The table, row by row:
-32 -29 50 48 -16 -55 11 -28 -48 -13 -5 -24 2 -13 -25 -57 27 -33 -9 7 54 32 23 -25 -20 6 -41 49
-34 -4 12 10 -53 -17 56 -49 -32 81 55 -9 4 -31 -16 -36 -43 32 17 -68 13 -9 -43 -9 17 37 44 -8
-10 13 48 15 -36 -14 3 -47 -21 55 46 24 -51 -97 17 -15 -7 63 59 20 -29 -47 -1 -34 42 -4 7 8
78 19 2 -40 32 38 -62 34 38 2 8 14 13 -6 1 34 -18 21 -9 70 -8 -26 5 24 6 -4 23 -22
55 -15 -32 -21 12 30 18 38 27 -13 -10 2 23 68 -8 30 -21 11 -46 -51 14 10 2 17 23 30 18 -39
-95 29 63 33 -32 -31 21 -35 -72 44 68 -20 35 -29 -45 -72 13 -63 50 71 50 60 -45 -18 -47 -11 54 -16
26 -11 -80 -22 39 15 19 26 40 -41 -45 -17 -18 77 35 42 33 -54 -23 -38 -15 15 5 36 -43 -22 -42 -33
-9 3 -19 7 26 -5 -26 29 21 -52 -36 10 -9 25 10 10 43 -41 4 52 7 22 13 -2 -18 -18 -27 13
-75 -18 -5 26 -39 -45 71 -38 -47 2 -9 -22 -5 25 -9 -25 35 -48 25 -57 23 40 -2 -16 -17 8 -30 -3
83 -37 24 -15 -1 7 29 24 -11 10 25 19 -14 20 -8 11 -14 8 -3 18 49 6 34 1 14 44 -15 -51
22 -17 -10 -35 47 -42 4 49 54 -105 -54 19 8 36 3 44 -18 -22 4 22 9 -3 11 10 18 18 -66 -31
-15 -10 64 -2 16 -55 -54 -9 -1 -34 -8 -6 14 -62 -20 -25 -38 35 -18 55 17 -24 25 -12 12 18 -17 48
124 -26 16 -21 18 32 -24 34 7 16 43 5 -10 5 -7 17 -5 3 -50 93 62 5 39 49 -8 33 4 -47
-25 -15 -5 43 -6 -11 6 -30 -10 -14 -30 27 -68 -39 33 1 72 26 17 -23 -44 -40 19 -36 42 -42 -82 43
10 -22 38 29 19 -15 -30 2 -9 -34 -26 -24 -11 0 -18 -30 31 -46 -29 82 61 36 56 14 -33 -3 -44 46
-44 9 -37 12 19 -15 -11 5 16 -57 -60 -1 9 20 24 17 28 -4 11 -36 -52 -12 5 -27 8 -41 -31 38
13 -28 57 -13 -28 -46 9 -40 -30 52 65 6 -37 -59 2 -24 -24 35 17 43 21 -18 19 -4 -14 28 17 -26
-79 10 8 -15 26 -48 -26 15 33 -83 -53 -34 43 7 -21 -15 4 -56 22 68 -8 22 -2 2 -47 -16 -27 1
-11 -40 34 1 16 -77 -8 -25 -2 -38 -41 -30 -28 -32 7 -34 19 -39 -13 64 46 15 31 5 -34 -1 -78 53
-63 16 -22 -19 -38 -18 67 -28 -10 37 29 10 13 -1 7 10 -30 21 45 -98 -53 -12 -58 -11 19 12 25 -63
-47 17 -53 2 30 -15 -20 18 38 -74 -98 1 -6 16 35 44 23 16 -16 -82 -83 -41 2 -31 24 -32 -43 64
-94 18 46 -11 -5 -73 -34 -54 -9 10 25 -46 30 -58 -32 -76 -22 -38 34 111 15 21 -23 21 -87 -16 41 4
5 1 -53 -8 33 18 14 34 19 -42 -35 -31 41 98 -21 16 0 -75 -42 -7 36 56 -9 42 -42 10 -12 -14
-45 14 -8 46 0 -18 -13 -24 -8 -16 -19 12 -51 -48 28 -10 83 5 41 10 -34 -23 10 -35 22 -56 -56 56
50 -50 20 -29 15 -63 29 4 20 -54 -12 27 -51 0 27 27 -10 29 18 34 5 -24 33 -1 32 31 -77 -43
69 -18 -22 -15 29 19 2 33 25 -24 -16 20 -16 36 22 49 2 13 -31 -1 -10 -26 33 10 25 5 -40 -13
-35 27 -6 -5 21 15 -62 6 25 -10 -9 -36 22 -10 -4 -20 18 -20 -16 50 -10 21 -14 9 -36 -41 27 33
-72 30 -36 20 23 30 -25 33 12 -51 -38 -28 37 34 -23 -4 33 -53 4 -12 -15 30 -20 -4 -28 -45 4 29
39 -47 47 -25 -10 -80 17 -25 4 -14 6 25 -50 -43 13 -5 -32 34 23 41 23 -34 24 0 13 30 -58 -28
32 -33 49 -48 -15 -63 19 -25 -4 23 55 -4 -25 -32 -9 -15 -75 18 6 36 48 -11 2 22 -28 51 14 -50
-1 -12 11 -53 7 -70 34 -7 20 -20 24 -12 3 9 -13 -5 -43 -55 30 60 37 12 -23 33 -67 32 -6 -123
11 -9 -69 -21 28 -3 48 9 30 -36 -30 -9 -16 56 23 43 24 -39 -7 -63 -36 7 -10 21 -36 -9 -29 -21
2 -20 -17 13 -10 -10 49 -17 -7 -4 -9 -16 -54 15 14 3 56 -35 3 -12 7 13 30 6 -22 -24 -53 8
13 22 17 34 22 55 -50 10 -6 -10 -31 -3 27 -14 -9 -5 -6 38 -46 -34 -10 3 7 -21 41 -5 5 75
-30 -2 -19 36 2 -4 -7 6 -3 -51 -52 13 -33 1 25 18 67 -1 21 -28 -44 -40 22 -34 36 -40 -66 50
-3 -5 71 26 -11 -13 -31 -11 -30 21 22 -2 12 -49 -21 -29 4 21 -2 73 36 11 27 -28 26 7 -11 55
2 -15 6 6 33 -14 -14 50 11 -70 -39 20 -10 30 -17 20 51 -60 18 62 19 14 24 -6 -4 -3 -65 -16
-11 26 41 -9 -36 0 20 -10 -20 65 78 33 20 -25 -27 -2 -29 20 59 10 -1 3 -39 -16 28 23 68 -72
-89 27 31 33 -6 -9 -10 -32 -30 24 35 -23 23 -29 -27 -59 21 -52 36 21 13 40 -30 -13 -32 -27 36 0
-98 19 -14 16 1 -31 4 -3 0 -46 -40 5 9 3 14 -6 34 -25 29 -39 -35 17 -30 -38 2 -29 -31 27
Each row is the sum of points on 2 lines or planes, taken from one hidden set. Lines and planes are numbered from 0, as they first appear below.
Rows drawn again from the table, each followed by the numbers of its lines or planes, largest part first:
13 22 17 34 22 55 -50 10 -6 -10 -31 -3 27 -14 -9 -5 -6 38 -46 -34 -10 3 7 -21 41 -5 5 75 0 1
-3 -5 71 26 -11 -13 -31 -11 -30 21 22 -2 12 -49 -21 -29 4 21 -2 73 36 11 27 -28 26 7 -11 55 0 2
83 -37 24 -15 -1 7 29 24 -11 10 25 19 -14 20 -8 11 -14 8 -3 18 49 6 34 1 14 44 -15 -51 3 2
-47 17 -53 2 30 -15 -20 18 38 -74 -98 1 -6 16 35 44 23 16 -16 -82 -83 -41 2 -31 24 -32 -43 64 2 3
-72 30 -36 20 23 30 -25 33 12 -51 -38 -28 37 34 -23 -4 33 -53 4 -12 -15 30 -20 -4 -28 -45 4 29 3 1
69 -18 -22 -15 29 19 2 33 25 -24 -16 20 -16 36 22 49 2 13 -31 -1 -10 -26 33 10 25 5 -40 -13 3 2
11 -9 -69 -21 28 -3 48 9 30 -36 -30 -9 -16 56 23 43 24 -39 -7 -63 -36 7 -10 21 -36 -9 -29 -21 0 2
10 -22 38 29 19 -15 -30 2 -9 -34 -26 -24 -11 0 -18 -30 31 -46 -29 82 61 36 56 14 -33 -3 -44 46 0 2
2 -20 -17 13 -10 -10 49 -17 -7 -4 -9 -16 -54 15 14 3 56 -35 3 -12 7 13 30 6 -22 -24 -53 8 0 1
-79 10 8 -15 26 -48 -26 15 33 -83 -53 -34 43 7 -21 -15 4 -56 22 68 -8 22 -2 2 -47 -16 -27 1 3 1
-75 -18 -5 26 -39 -45 71 -38 -47 2 -9 -22 -5 25 -9 -25 35 -48 25 -57 23 40 -2 -16 -17 8 -30 -3 2 0
5 1 -53 -8 33 18 14 34 19 -42 -35 -31 41 98 -21 16 0 -75 -42 -7 36 56 -9 42 -42 10 -12 -14 1 0
-15 -10 64 -2 16 -55 -54 -9 -1 -34 -8 -6 14 -62 -20 -25 -38 35 -18 55 17 -24 25 -12 12 18 -17 48 0 1
-63 16 -22 -19 -38 -18 67 -28 -10 37 29 10 13 -1 7 10 -30 21 45 -98 -53 -12 -58 -11 19 12 25 -63 2 0
-98 19 -14 16 1 -31 4 -3 0 -46 -40 5 9 3 14 -6 34 -25 29 -39 -35 17 -30 -38 2 -29 -31 27 3 2
22 -17 -10 -35 47 -42 4 49 54 -105 -54 19 8 36 3 44 -18 -22 4 22 9 -3 11 10 18 18 -66 -31 3 1
-10 13 48 15 -36 -14 3 -47 -21 55 46 24 -51 -97 17 -15 -7 63 59 20 -29 -47 -1 -34 42 -4 7 8 1 0
78 19 2 -40 32 38 -62 34 38 2 8 14 13 -6 1 34 -18 21 -9 70 -8 -26 5 24 6 -4 23 -22 2 0
32 -33 49 -48 -15 -63 19 -25 -4 23 55 -4 -25 -32 -9 -15 -75 18 6 36 48 -11 2 22 -28 51 14 -50 1 3
-30 -2 -19 36 2 -4 -7 6 -3 -51 -52 13 -33 1 25 18 67 -1 21 -28 -44 -40 22 -34 36 -40 -66 50 3 1
-95 29 63 33 -32 -31 21 -35 -72 44 68 -20 35 -29 -45 -72 13 -63 50 71 50 60 -45 -18 -47 -11 54 -16 2 3
39 -47 47 -25 -10 -80 17 -25 4 -14 6 25 -50 -43 13 -5 -32 34 23 41 23 -34 24 0 13 30 -58 -28 1 3
-94 18 46 -11 -5 -73 -34 -54 -9 10 25 -46 30 -58 -32 -76 -22 -38 34 111 15 21 -23 21 -87 -16 41 4 3 1
26 -11 -80 -22 39 15 19 26 40 -41 -45 -17 -18 77 35 42 33 -54 -23 -38 -15 15 5 36 -43 -22 -42 -33 0 2
-89 27 31 33 -6 -9 -10 -32 -30 24 35 -23 23 -29 -27 -59 21 -52 36 21 13 40 -30 -13 -32 -27 36 0 3 2
-11 -40 34 1 16 -77 -8 -25 -2 -38 -41 -30 -28 -32 7 -34 19 -39 -13 64 46 15 31 5 -34 -1 -78 53 0 1
-34 -4 12 10 -53 -17 56 -49 -32 81 55 -9 4 -31 -16 -36 -43 32 17 -68 13 -9 -43 -9 17 37 44 -8 2 3
-25 -15 -5 43 -6 -11 6 -30 -10 -14 -30 27 -68 -39 33 1 72 26 17 -23 -44 -40 19 -36 42 -42 -82 43 1 3
-35 27 -6 -5 21 15 -62 6 25 -10 -9 -36 22 -10 -4 -20 18 -20 -16 50 -10 21 -14 9 -36 -41 27 33 3 2
2 -15 6 6 33 -14 -14 50 11 -70 -39 20 -10 30 -17 20 51 -60 18 62 19 14 24 -6 -4 -3 -65 -16 3 2
13 -28 57 -13 -28 -46 9 -40 -30 52 65 6 -37 -59 2 -24 -24 35 17 43 21 -18 19 -4 -14 28 17 -26 1 3
55 -15 -32 -21 12 30 18 38 27 -13 -10 2 23 68 -8 30 -21 11 -46 -51 14 10 2 17 23 30 18 -39 1 3
-45 14 -8 46 0 -18 -13 -24 -8 -16 -19 12 -51 -48 28 -10 83 5 41 10 -34 -23 10 -35 22 -56 -56 56 1 3
124 -26 16 -21 18 32 -24 34 7 16 43 5 -10 5 -7 17 -5 3 -50 93 62 5 39 49 -8 33 4 -47 2 3
-1 -12 11 -53 7 -70 34 -7 20 -20 24 -12 3 9 -13 -5 -43 -55 30 60 37 12 -23 33 -67 32 -6 -123 1 0
-11 26 41 -9 -36 0 20 -10 -20 65 78 33 20 -25 -27 -2 -29 20 59 10 -1 3 -39 -16 28 23 68 -72 0 2
-32 -29 50 48 -16 -55 11 -28 -48 -13 -5 -24 2 -13 -25 -57 27 -33 -9 7 54 32 23 -25 -20 6 -41 49 0 2
-44 9 -37 12 19 -15 -11 5 16 -57 -60 -1 9 20 24 17 28 -4 11 -36 -52 -12 5 -27 8 -41 -31 38 3 2
50 -50 20 -29 15 -63 29 4 20 -54 -12 27 -51 0 27 27 -10 29 18 34 5 -24 33 -1 32 31 -77 -43 3 1
-9 3 -19 7 26 -5 -26 29 21 -52 -36 10 -9 25 10 10 43 -41 4 52 7 22 13 -2 -18 -18 -27 13 3 2
